In the data rows, 128 means zero.
Some points, each followed by its number:
108 & 153 & 117 & 144 & 108 & 140 & 054 & 139 & 107 & 106 & 167 & 134 & 145 & 124 & 135 & 131 & 189 & 120 & 197 & 134 \\ 0
186 & 083 & 118 & 146 & 155 & 140 & 255 & 118 & 158 & 008 & 114 & 135 & 152 & 144 & 162 & 061 & 120 & 139 & 029 & 077 \\ 1
114 & 134 & 131 & 116 & 175 & 119 & 120 & 118 & 103 & 077 & 076 & 150 & 080 & 159 & 117 & 130 & 103 & 148 & 157 & 121 \\ 2
127 & 162 & 091 & 149 & 088 & 117 & 121 & 118 & 118 & 120 & 175 & 112 & 106 & 103 & 138 & 117 & 136 & 144 & 137 & 114 \\ 3
079 & 118 & 071 & 149 & 099 & 122 & 065 & 167 & 101 & 103 & 150 & 168 & 181 & 140 & 134 & 096 & 231 & 132 & 202 & 107 \\ 4
108 & 143 & 122 & 139 & 104 & 136 & 048 & 141 & 096 & 119 & 171 & 135 & 142 & 127 & 139 & 122 & 208 & 131 & 190 & 146 \\ 5
178 & 134 & 152 & 128 & 104 & 132 & 101 & 118 & 125 & 179 & 155 & 070 & 116 & 079 & 090 & 185 & 179 & 123 & 156 & 139 \\ 6
185 & 088 & 134 & 043 & 172 & 118 & 255 & 138 & 176 & 229 & 145 & 125 & 191 & 157 & 138 & 098 & 000 & 182 & 000 & 157 \\ 7
185 & 086 & 137 & 131 & 173 & 146 & 227 & 124 & 151 & 016 & 102 & 132 & 129 & 153 & 168 & 083 & 126 & 124 & 044 & 112 \\ 8
161 & 099 & 142 & 129 & 173 & 128 & 185 & 125 & 144 & 053 & 076 & 154 & 109 & 146 & 156 & 100 & 116 & 128 & 074 & 137 \\ 9
089 & 142 & 104 & 142 & 134 & 123 & 083 & 148 & 101 & 065 & 160 & 136 & 079 & 134 & 125 & 119 & 180 & 148 & 184 & 136 \\ 10
186 & 079 & 255 & 090 & 098 & 170 & 050 & 103 & 163 & 255 & 113 & 072 & 049 & 053 & 101 & 240 & 047 & 066 & 072 & 149 \\ 11
083 & 112 & 083 & 143 & 104 & 130 & 054 & 171 & 104 & 106 & 145 & 162 & 174 & 144 & 132 & 108 & 236 & 133 & 204 & 123 \\ 12
080 & 167 & 077 & 131 & 127 & 106 & 110 & 105 & 129 & 144 & 090 & 157 & 135 & 157 & 126 & 126 & 095 & 114 & 162 & 119 \\ 13
096 & 144 & 103 & 152 & 088 & 119 & 069 & 148 & 120 & 109 & 163 & 143 & 163 & 123 & 133 & 113 & 188 & 131 & 195 & 124 \\ 14
087 & 176 & 093 & 137 & 120 & 099 & 116 & 112 & 113 & 153 & 154 & 109 & 150 & 129 & 106 & 140 & 120 & 126 & 138 & 125 \\ 15
089 & 119 & 099 & 138 & 108 & 137 & 043 & 164 & 102 & 118 & 148 & 161 & 158 & 139 & 138 & 114 & 232 & 127 & 204 & 138 \\ 16
New points follow, each followed by the number of its nearest point above.
149 & 109 & 130 & 132 & 160 & 128 & 183 & 123 & 144 & 063 & 065 & 156 & 118 & 143 & 146 & 098 & 109 & 130 & 081 & 125 \\ 9
134 & 124 & 114 & 117 & 173 & 093 & 146 & 135 & 115 & 063 & 070 & 155 & 122 & 153 & 118 & 101 & 082 & 152 & 151 & 107 \\ 2
084 & 180 & 098 & 135 & 126 & 112 & 109 & 113 & 116 & 167 & 145 & 120 & 143 & 130 & 115 & 148 & 105 & 121 & 143 & 135 \\ 15
100 & 125 & 124 & 124 & 160 & 114 & 144 & 149 & 116 & 076 & 085 & 143 & 094 & 156 & 123 & 112 & 068 & 157 & 122 & 121 \\ 2
087 & 179 & 100 & 133 & 119 & 119 & 103 & 113 & 123 & 165 & 147 & 118 & 136 & 133 & 124 & 150 & 117 & 121 & 148 & 131 \\ 15
087 & 169 & 097 & 127 & 127 & 114 & 106 & 117 & 133 & 148 & 092 & 149 & 138 & 154 & 125 & 134 & 094 & 118 & 159 & 144 \\ 13
170 & 136 & 150 & 141 & 084 & 125 & 108 & 108 & 139 & 187 & 156 & 057 & 119 & 080 & 097 & 174 & 167 & 124 & 154 & 120 \\ 6
180 & 079 & 255 & 096 & 077 & 163 & 064 & 097 & 157 & 255 & 108 & 068 & 070 & 055 & 085 & 231 & 048 & 079 & 061 & 126 \\ 11
105 & 139 & 120 & 116 & 167 & 110 & 109 & 129 & 105 & 071 & 085 & 146 & 098 & 148 & 118 & 121 & 118 & 139 & 162 & 134 \\ 2
